In the rows, zero is written as 128.
Each path below is one point turned by a fixed rotation once a step. After each direction that follows a path, write how fast that rotation turns it, in degrees a step (0 if it stays still).
Each turn is a multiple of 5 degrees from 10 to 175, or 0.
Each row of a path follows its step; steps can be skipped.
path 1
step 0: [133 126 130 123 127 142 128 130 128 124 130 130 136 138 126 121 122 127
 127 128 130 125 121 120 136 126 137 131 124 126 134 126 119 135 135 120]
step 1: [132 129 129 121 131 132 127 129 134 130 130 122 126 121 133 123 120 133
 126 120 129 132 125 123 131 131 135 136 120 127 123 133 113 119 122 134]
step 2: [135 128 130 130 129 135 126 135 122 130 129 127 124 134 129 120 124 142
 120 120 131 129 129 129 123 123 131 127 123 135 123 120 119 136 134 121]
step 3: [129 126 131 122 134 118 132 131 126 135 131 124 129 121 119 129 117 135
 129 127 125 131 120 136 130 129 129 131 126 133 121 121 117 132 121 136]
step 4: [136 128 142 125 127 134 125 127 114 129 134 127 136 132 126 127 129 135
 119 123 120 124 123 128 131 122 124 129 133 134 127 122 132 134 128 133]
step 5: [127 129 133 127 134 127 130 127 132 130 133 127 147 116 124 136 128 129
 128 128 126 123 133 131 128 123 127 132 123 126 121 132 120 133 130 138]
step 6: [132 127 136 135 130 137 129 129 119 128 132 128 134 122 138 132 123 127
 116 128 123 128 136 126 113 135 127 128 130 132 129 125 133 129 132 132]
step 7: [116 133 131 130 131 124 128 134 127 124 127 134 138 119 128 129 128 132
 131 141 122 127 123 133 115 132 125 132 122 125 127 126 121 132 131 127]
step 8: [126 129 130 135 125 132 132 128 119 123 126 133 129 122 130 124 125 132
 121 137 121 131 120 124 132 140 135 136 131 130 130 128 141 128 135 135]
step 9: [120 128 133 135 130 124 124 119 134 117 129 146 130 126 131 127 131 139
 129 129 126 127 123 128 129 126 129 129 125 122 122 135 124 127 132 131]
Directions:
[128 128 128 129 129 129 125 127 126 126 124 128 127 129 132 128 127 126
 127 125 127 124 126 127 128 127 126 127 127 128 125 125 130 128 129 127] : 160
path 2
step 0: [136 127 127 135 128 118 129 124 130 129 128 136 130 135 128 140 127 124
 126 120 123 128 127 124 129 118 137 127 132 126 132 131 133 121 126 128]
step 1: [135 122 128 136 123 122 130 116 128 127 123 133 133 132 124 137 132 124
 125 129 126 133 136 127 128 125 128 132 132 119 126 128 135 121 134 135]
step 2: [130 123 115 138 130 124 127 122 126 130 128 128 134 138 126 136 131 128
 120 132 127 125 130 120 120 124 129 128 127 121 129 130 127 121 130 129]
step 3: [126 122 123 131 125 114 127 115 127 126 128 127 126 135 123 137 126 123
 124 121 126 131 127 127 121 127 132 131 124 122 130 125 124 123 125 127]
step 4: [132 128 128 140 122 126 128 122 128 126 123 128 127 139 117 133 126 117
 124 133 128 136 127 125 124 126 123 137 128 123 132 123 126 126 124 129]
step 5: [134 121 121 138 124 123 133 131 125 128 129 127 126 139 125 135 130 128
 128 125 131 129 123 126 119 120 128 134 132 129 132 121 129 120 125 121]
step 6: [135 120 123 136 122 122 136 120 124 125 124 123 128 125 120 133 137 127
 129 123 131 135 125 129 127 124 128 136 122 130 127 126 128 119 123 130]
step 7: [132 130 121 134 119 128 130 127 117 126 121 127 129 133 117 130 131 124
 127 134 130 131 128 120 122 131 129 132 122 131 128 131 128 115 125 124]
step 8: [133 126 124 130 130 127 133 125 117 125 126 128 129 133 125 132 128 123
 127 124 127 133 129 128 121 127 141 129 126 130 135 125 128 116 117 122]
step 9: [133 125 129 136 127 129 132 123 118 132 127 129 130 126 123 127 134 116
 126 130 132 138 134 132 125 132 135 135 124 127 127 119 131 122 125 126]
Directions:
[129 131 125 128 129 129 126 132 128 131 127 127 128 131 129 128 130 130
 127 127 123 127 128 127 123 128 127 128 129 130 129 128 128 128 128 127] : 135
